Rotation paths and how fast each direction turns (degrees a step)
Each turn is a multiple of 5 degrees from 10 to 175, or 0.
Each row of a path follows its step; steps can be skipped.
Path 1:
step 1: [  5.1  12.5  -7.5 -13.0  13.6  17.2   6.9 -21.4   5.3 -21.7 -16.5   6.9
  12.3  -9.8 -27.9  22.9  10.0  24.5 -15.1  -0.7  -2.2  19.5  26.4  -6.9
   7.7  -4.5  14.4  -5.3   6.7  -2.5  10.6  -8.0  -5.5 -30.6 -10.2  10.3
  16.1  14.0   0.0   0.7   1.2   7.5  14.1  -0.3  -6.7  11.0  -6.4]
step 2: [ 18.1   1.8  -6.0  -2.1   4.7   3.9  18.5   1.3  16.5   3.8 -16.8 -18.4
   3.5  -1.2  26.2  10.7  -3.1  -7.1  -6.0  16.5   9.3 -11.4 -15.6   1.6
  -4.1  10.5   3.7   2.0 -15.0 -13.4  -7.8 -21.3 -11.8 -20.1  20.4 -28.3
 -14.5  25.5   2.9  14.2  27.9   9.8  -7.2  -7.4   4.9  15.8   6.3]
step 4: [ -9.5  11.5   2.6  12.7  11.8 -21.5 -16.0  -1.1  10.8  -4.8  24.3 -34.2
   0.5 -14.9  -6.3   4.5  -8.8  14.3 -20.9  -3.8 -10.7   8.8 -12.0   5.8
  -5.6  -0.9  11.5  15.1  21.1  10.1  33.9  11.6   8.4  12.9  20.8  -9.9
  -0.1   3.1  -1.7   5.7   8.5  10.5  -9.7  -0.3 -19.3  14.0   1.7]
step 5: [ -4.6   9.1  11.2  21.2 -20.0   4.0  -0.5  11.4  -4.2 -36.4  -5.6 -14.6
  22.3   2.0  -3.0   6.7  19.9  19.1 -17.0  -9.4   6.4 -11.8  -5.3  -6.4
  14.8  -3.5  16.9  -1.7 -18.2 -10.8 -22.0   3.2 -12.4  11.2  10.0   5.8
  20.6  11.0  -9.5  -7.5  -5.3 -21.1 -24.5   0.7   3.0 -11.3  -0.9]
step 6: [-11.0   5.0   1.3  29.7  -8.6  20.0  -4.2  25.8  -6.8  10.6  -2.7  23.8
   6.6   4.8  -1.8 -10.3   5.6   8.9  -6.5   2.5  22.6   3.2  10.3  15.5
 -15.2  14.2 -16.7  -3.3  19.7 -15.7   9.9  11.0  15.9   3.2   9.4  -8.1
   2.5  13.5  -3.5  30.4  29.6   1.5   4.4  -4.2  17.8  -6.0   0.4]
step 7: [  6.7  -1.3  -1.7  16.8   0.7 -26.0  -6.9 -20.2   9.1  13.5  19.5  19.5
  -8.7   4.5 -12.2  17.3  11.5  -7.1   6.0 -10.1  -6.6 -22.8   7.5  -6.6
   3.7 -17.4   7.9   3.0  18.2   0.0  10.9 -21.4  -9.5  -2.5  -4.9  10.9
   8.2  -0.5  20.6  -1.4  20.2 -26.9 -11.4  -9.5  20.1 -12.6  23.2]
step 8: [  9.6   9.1   6.7 -13.9 -28.1 -13.0  21.9   9.0 -16.8   2.1  -6.3  -7.7
  -2.8 -14.9   6.7  -7.8  -3.0  -0.7 -11.2  -4.3 -18.6  13.0  19.2  11.1
  17.9  -2.8  -6.2   5.0  11.0  10.7  20.0   6.6 -35.6   2.9   2.9  -5.0
  -1.6  10.4  -5.4  12.4   0.8   8.6   8.6 -17.7 -12.4 -33.8  14.8]
step 9: [  7.6   5.5   6.6   7.9 -17.4  -8.0  -1.3 -16.9 -31.8   0.0   2.0  14.8
 -16.0   1.0   8.6  -4.9  -7.7   2.1   2.9  -9.2   3.8   4.1  16.7 -19.4
   2.2 -11.0  13.3   1.3 -16.4   1.2 -16.5  -3.6   1.2   9.1  -8.6  -4.7
  19.5  22.7 -20.9  -8.5  33.1   5.9  10.1   1.4 -13.0  34.8  -8.5]
step 10: [-10.7  16.0 -25.1  21.9   5.1   7.4   0.9   2.4  17.2   9.6  -3.5  20.6
   9.9   6.2   4.6   4.7   5.7   7.7  16.2 -13.5 -22.0  12.6 -12.7   6.3
   2.5   3.6  -9.1 -12.5 -13.6  21.5 -11.0 -25.2  -8.0  16.3  -2.4  -8.0
 -20.3  -4.5  -6.9  16.2  18.3  20.1  -8.2  17.5 -20.9  -9.4   8.7]
step 11: [ 20.9   9.4 -11.8  11.2  28.1 -11.0   9.4  17.2  -7.5 -11.5  14.9   9.3
  19.3 -16.5   2.5   9.5  14.9 -11.9  17.7  -7.5 -19.9   1.8 -19.3  -8.4
  -7.5   5.9   0.9  33.0   0.2  -8.8  13.2   9.3  -5.3 -11.4 -28.6  13.4
  16.5   7.5 -13.8  -8.2  -2.8   7.2  10.0  -4.4   7.9  -2.2  -6.9]
step 12: [ -5.6   5.3   3.2  -3.8  -0.6  18.0   1.0   2.0  19.2  -7.7 -18.9   3.4
   7.8 -34.1   1.3  29.9 -24.8  13.8  -7.3   5.0 -25.8  16.3   5.6 -16.8
   4.7 -17.1  14.0  -1.9   0.1 -10.4  -1.6  14.1  -4.8  -9.3  15.3 -10.9
  10.2  -6.8   4.1  21.3   4.7 -12.9  25.9  10.7   4.6   8.2   6.2]
Directions:
[-3.4 -2.6  0.4  2.5  7.4  0.2  1.0  2.0  2.1  0.3  0.7 -1.5 -3.2 -0.7
 -1.0  5.2  3.2  1.6  6.4  2.8  3.0  0.9 -5.5  1.2  6.6 -3.2 -1.5  1.4
 -4.0  1.6 -2.3 -0.8 -6.9 -6.9 -0.6 -0.8 -0.5  3.7 -1.7  1.1 -3.7  4.4
 13.1  4.0 -4.9  5.6  1.6]
35
[-1.8  1.1 -2.1 -1.3  0.4 -1.2 -3.5 -2.4  4.3  6.2  2.2  7.3 -5.5 -3.4
 -3.5 -1.7 -4.2  8.4 -5.7  1.8  0.0  5.3  0.2  1.7 -4.1 -4.6 -5.1 -1.3
  0.3  2.1 -5.8  2.8  4.6  2.6  0.7  4.8  6.9 -1.2 -1.0  3.0  0.4 -0.8
  4.3 -5.1  2.9  8.8  0.0]
125
[ 4.9  3.6 -5.9  2.4 -2.4 -3.1 -1.4  6.0  2.9  8.5 -1.5 -1.4 -1.5  4.6
 -3.6  2.8  3.9 -1.5 -1.7 -5.3  4.4 -2.5 -0.9 -4.8 -3.1  1.7 -0.6  0.2
 -4.8 -2.1  3.1  2.5  5.8  1.7 -4.9  5.8 -9.0 -2.7  3.0  1.5  0.9 -2.8
  4.3  0.1 -6.2  0.8  6.0]
100
[ 4.2  2.8 -0.5 -0.2  2.9 -0.7 -5.3  5.1 -1.0 -0.7 -1.5 -3.1 -1.7 -3.7
  7.3 -0.9  0.2  5.3 -5.6  5.6  6.7  5.8  1.4  7.2 -2.4 -0.2 -4.7  1.2
  3.0  5.8  6.7 -3.6  1.8 -0.9 -7.5 -3.3 -3.6  0.0 -2.6 -2.8  4.4  0.5
  3.3  3.4  0.8 -5.6 -3.5]
160
[ -1.1  -4.3   2.0  -4.8  -8.4   1.5  -2.9  -0.1   0.4  -3.9   0.5  -1.6
   6.5   3.7   0.2   4.4 -11.6   4.5  -6.2  -6.4  -0.6  -2.1  -4.1  -1.0
   2.2  -0.3  -4.4   3.3   0.5  -1.8   2.5   0.4  -4.0  -7.9  -4.3   2.9
  -0.8   1.1  -5.7  -0.6   1.5  -3.4   1.4  -2.7  -4.6   1.8  -1.1]
100
[ 1.2 -3.6  8.2 -2.0 -3.8 -9.0  5.5 -4.8  2.0 -2.3 -1.9 -1.2 -1.5 -0.9
  0.5 -5.7 -3.0  5.2  4.5  4.5 -1.5 -3.6  0.8 -0.9 -6.2  3.0  2.3 -1.1
 -1.8  3.2  2.9 -7.6  4.8  3.5 -0.2  2.1 -3.4  5.8 -5.5  3.9 -3.8 -0.4
  3.7  0.9 -3.4  0.1  5.3]
65
[ 8.1 -0.3  3.1 -4.0  2.4 -4.0  3.4 -3.2 -2.7  2.7 -1.9  2.2 -2.6  5.2
 -0.1 -0.4  1.2  0.0 -3.6 -1.2 -1.8 -1.8 -8.3  7.8  3.2  5.4 -2.5  5.3
  1.6 -1.5  0.9  8.4  1.9  0.2  4.3 -2.5  1.5 -0.6 -3.7  0.4  4.6  1.9
 -2.1  9.7  2.9  3.6  5.2]
170
Path 2:
step 0: [ 15.2  23.5  -3.2  -0.6 -21.6  -3.3  10.3   0.6  -0.4  10.2   8.9  14.3
  11.3  -2.2  20.6  -8.8  -2.5  14.4 -11.5   9.3   2.5  -7.4 -10.8   5.1
  14.6  12.2  12.0   0.7   5.0 -12.8  -9.6   1.5  10.3  15.6   1.2 -11.3
  -9.7  11.4 -17.5  -7.3 -22.5   3.4   9.6 -37.0  25.5 -18.8  -6.2]
step 1: [-19.4   9.1  17.0  16.1  -2.5   3.3  13.6  -5.2  -1.8  21.5 -11.3   7.0
  -0.5 -14.8  18.2  10.2  14.6  22.2 -20.4  24.7   8.0  -0.1  25.3   3.5
  -7.1  18.4   6.4   9.1   3.9 -12.4  -1.0  -0.3 -13.0  13.3 -18.5  13.2
  -5.0   9.8  -4.7 -15.6 -17.5   0.9  18.9  -0.1   8.5 -14.0   2.5]
step 3: [-10.1  36.6   8.1   9.2 -24.6   2.2   2.8  17.2   8.5  -0.9  11.8   9.1
   7.4 -14.8   7.2   0.8   8.5  -1.6  -7.5  18.3   1.6  10.0  -8.5   7.9
   5.1 -14.1  13.4  -2.0  12.5 -11.9   4.8   2.3 -13.9  -7.5   2.8  -3.5
   3.3  19.4 -26.6 -18.5 -12.3   8.3  25.3  -6.3  -8.1 -12.5 -20.6]
step 4: [-14.4  11.2 -12.0   4.0  -5.6  -9.5  12.7   0.5  -3.3   5.3  -1.9   3.1
   7.3  -9.6  -2.3  17.8  14.3   7.0  -3.8  -1.2  10.4  -3.0  29.0   4.1
  16.0  13.3  -1.7 -23.3  12.3 -11.4   5.9 -17.9 -31.7   5.4 -11.0 -12.0
  -7.4  27.6  14.2 -16.1 -13.2  -0.2  21.4 -19.2   1.1   5.1 -12.0]
step 5: [ 13.1  17.2 -17.4  14.0 -17.6  -8.9   8.8  -6.2  16.5  21.3  11.9   2.6
  14.2 -11.7  25.7  -1.6   7.4   2.6  14.5  -0.7  -1.8 -13.2  -4.8  -2.4
   7.8   6.3  16.2 -11.7   9.4  -7.2  -8.8  10.5   1.5  15.8   0.2 -13.9
 -11.8  12.5  -8.4   3.5 -28.7  -9.2  12.0 -27.1  20.2 -11.9  -4.6]
step 6: [-10.5   1.9   5.4  13.7  -2.9  12.0  -0.1  -9.7  -6.5  20.3   9.7  22.9
   2.8 -18.8  13.3   6.5  11.2   1.4 -18.9  25.3   2.6   9.8  13.0  -4.1
 -18.0   5.7   5.9   4.6  13.7 -12.1   0.4  -4.9  -5.3  18.0 -28.1  -1.5
  -1.4  14.2 -18.0 -14.3 -16.8 -11.6  25.1   0.0  12.6 -19.2  -9.6]
step 7: [-10.1  18.9 -12.0   0.5  12.3 -13.4  10.2 -25.8  -4.5 -17.2   0.9   0.3
  -0.1 -19.8   3.5  13.2 -11.6   1.2  -0.9  18.7  19.8   8.2   6.8  23.3
  13.6  23.7   0.2  -5.3  13.5  -6.2   6.7   6.2  -0.3  10.1  -1.8   4.8
 -11.0  19.7  -4.7  10.7 -19.8   2.4  29.1 -16.7  14.5  -9.5   1.0]
step 9: [-13.5   3.2  -6.8  26.1  -3.2 -16.0  -4.4  -2.1  -3.7  13.8   7.1   1.6
   0.9 -21.2  -2.4  15.3  12.1  -5.9 -12.9   8.9  -0.2   7.1  21.6  11.0
   7.4   9.7   2.4 -25.4  17.2  -3.1  -5.2 -26.6 -36.8   2.3  -6.8  -1.0
 -10.9   9.1  -4.6 -11.2 -10.9   2.5  17.1  -7.6   3.6  11.8 -21.0]
step 10: [ 20.4  19.0  -2.5   2.0 -13.6  -9.2  10.8  -8.9  15.4   1.2  13.2   4.3
  20.8 -10.7  15.4   0.1   3.2 -23.2  16.6  -6.3   8.7   3.4  10.0  -0.9
  11.5  13.9  19.7 -21.0  21.7  -3.4  -2.5   2.9  -9.4  12.7  12.7  -2.8
  -0.1   6.0 -13.0   1.9 -22.6  -7.1  21.0 -25.4  18.7 -10.6  -5.2]
step 11: [ 10.9   7.6  10.8   9.2  -6.5  15.0   1.2 -14.2   7.3   8.8   6.5  18.8
   2.3  -3.4  18.5   0.7  -2.0   7.3 -19.9  13.2   1.5  20.0  13.4 -11.1
 -10.6  -6.0   3.9   1.5   6.5 -15.0 -11.0   1.7 -15.6  21.4 -15.7  -3.3
 -11.2  26.7  -0.4 -27.1  -8.0 -15.7  22.6 -15.0  11.2 -15.7 -18.8]
step 12: [  4.7   9.0 -21.1   2.2   8.8  -9.5   6.2 -20.0 -20.0   0.4  -6.8  -4.4
  -7.3 -24.9   7.6  13.0  -7.5   9.8  -8.7  18.5   2.0  -0.9   5.0  15.9
  10.8  18.7   4.5  -7.9  16.1 -15.6  -7.3   1.8  -9.7  19.9   1.4  21.7
 -26.0  10.5   3.1  -0.8 -21.6   3.5  20.7  -7.1  25.8  -4.8  -4.6]
Directions:
[-2.2 -2.2 -1.5 -0.6 -6.4 -0.7  6.0  1.3 -3.4 -1.2  6.8  3.6  0.3  0.6
 -5.5  0.1 -5.2  7.5  1.2 -0.6 -0.2  7.4 -0.8 -1.0 -1.5 -1.0 -3.7 -2.7
  0.0  2.7 -1.3  5.5 -6.4  4.7  0.2  2.2  6.6 -5.3  3.2  5.1 -7.2 -1.4
 -8.0  2.0 -3.1 -2.4  0.0]
0
[  0.7  -3.1  -1.5   2.6   2.6   0.0   3.6   0.7   1.4   3.4  -2.2   3.9
   6.0  -1.6  -2.6   6.0   0.3   6.8   1.1   3.1  -2.0  -5.3   7.2   0.5
   2.0  -7.3  -2.6   1.0   0.8  -0.2  -0.2  -1.6  -0.5 -11.3   3.3   0.4
  -2.3  -7.7  -3.4   0.6   0.2  -1.7  -4.7  -7.1   7.1  -1.2  -1.4]
85
[ 7.2 -4.7 -1.9  5.2 -3.6 -0.9 -4.0  1.8  3.6  3.2 -2.0 -2.3  4.3  4.2
  5.4 -2.6  1.1 -0.4 -3.8 -6.1  6.1 -2.4  0.4 -3.3  4.8  1.4 -4.4 -1.4
  2.4 -2.1  3.9 -6.1 -4.1  4.3 -3.8 -6.0  9.5 -3.8  0.2  1.8 -0.9  5.5
 -1.4 -1.8  3.6 -2.3 -1.8]
70
[ 9.3 -1.9  2.1  1.3  3.3 -0.1 -1.7 -4.9  1.9 -3.4 -0.5 -1.9 -1.2  0.7
 -1.5 -4.1 -6.7 -4.6 -4.9 -2.8 -0.1  6.9  3.4 -0.8 -1.7 -0.7  0.9 -1.0
  4.5  0.2 -8.7 -1.6 -4.6  2.7  6.6  9.2 -3.5 -5.1  0.2 -3.1  3.8 -1.1
 -1.1  0.9  5.9  3.1 -3.2]
20
[  1.1  -1.7   3.7  -6.0   0.1   0.4  -3.1  -0.3  -4.4  -2.1   9.5   5.9
   5.6  -3.0  -4.1   2.6   2.3  -9.6  -1.7  -1.7   3.5   1.8  -0.6   1.8
  -3.9   0.3   1.4  -2.1   5.4   1.2   5.3   0.3   3.0  -2.8  -3.0  -0.5
   3.2  -1.1 -12.5   3.7   1.2   0.7  -1.3   2.4   3.2   1.3  -2.1]
100
[  3.1  -1.2  -0.6  -2.3   3.4   0.8  -5.6  -6.4  -3.8  -5.9  -2.3  -3.2
   0.8   0.8   4.8   3.3  -4.9   1.0   2.4   5.5  -0.4   2.1   1.6  -2.0
   1.2 -12.1  -2.7  -0.2  -3.9  -2.4   8.8   3.7  -3.4   0.8   3.4   0.7
   4.3   2.1  -2.0   0.2  -1.8  -1.5   6.8   5.5   0.2  -6.2  -0.1]
80
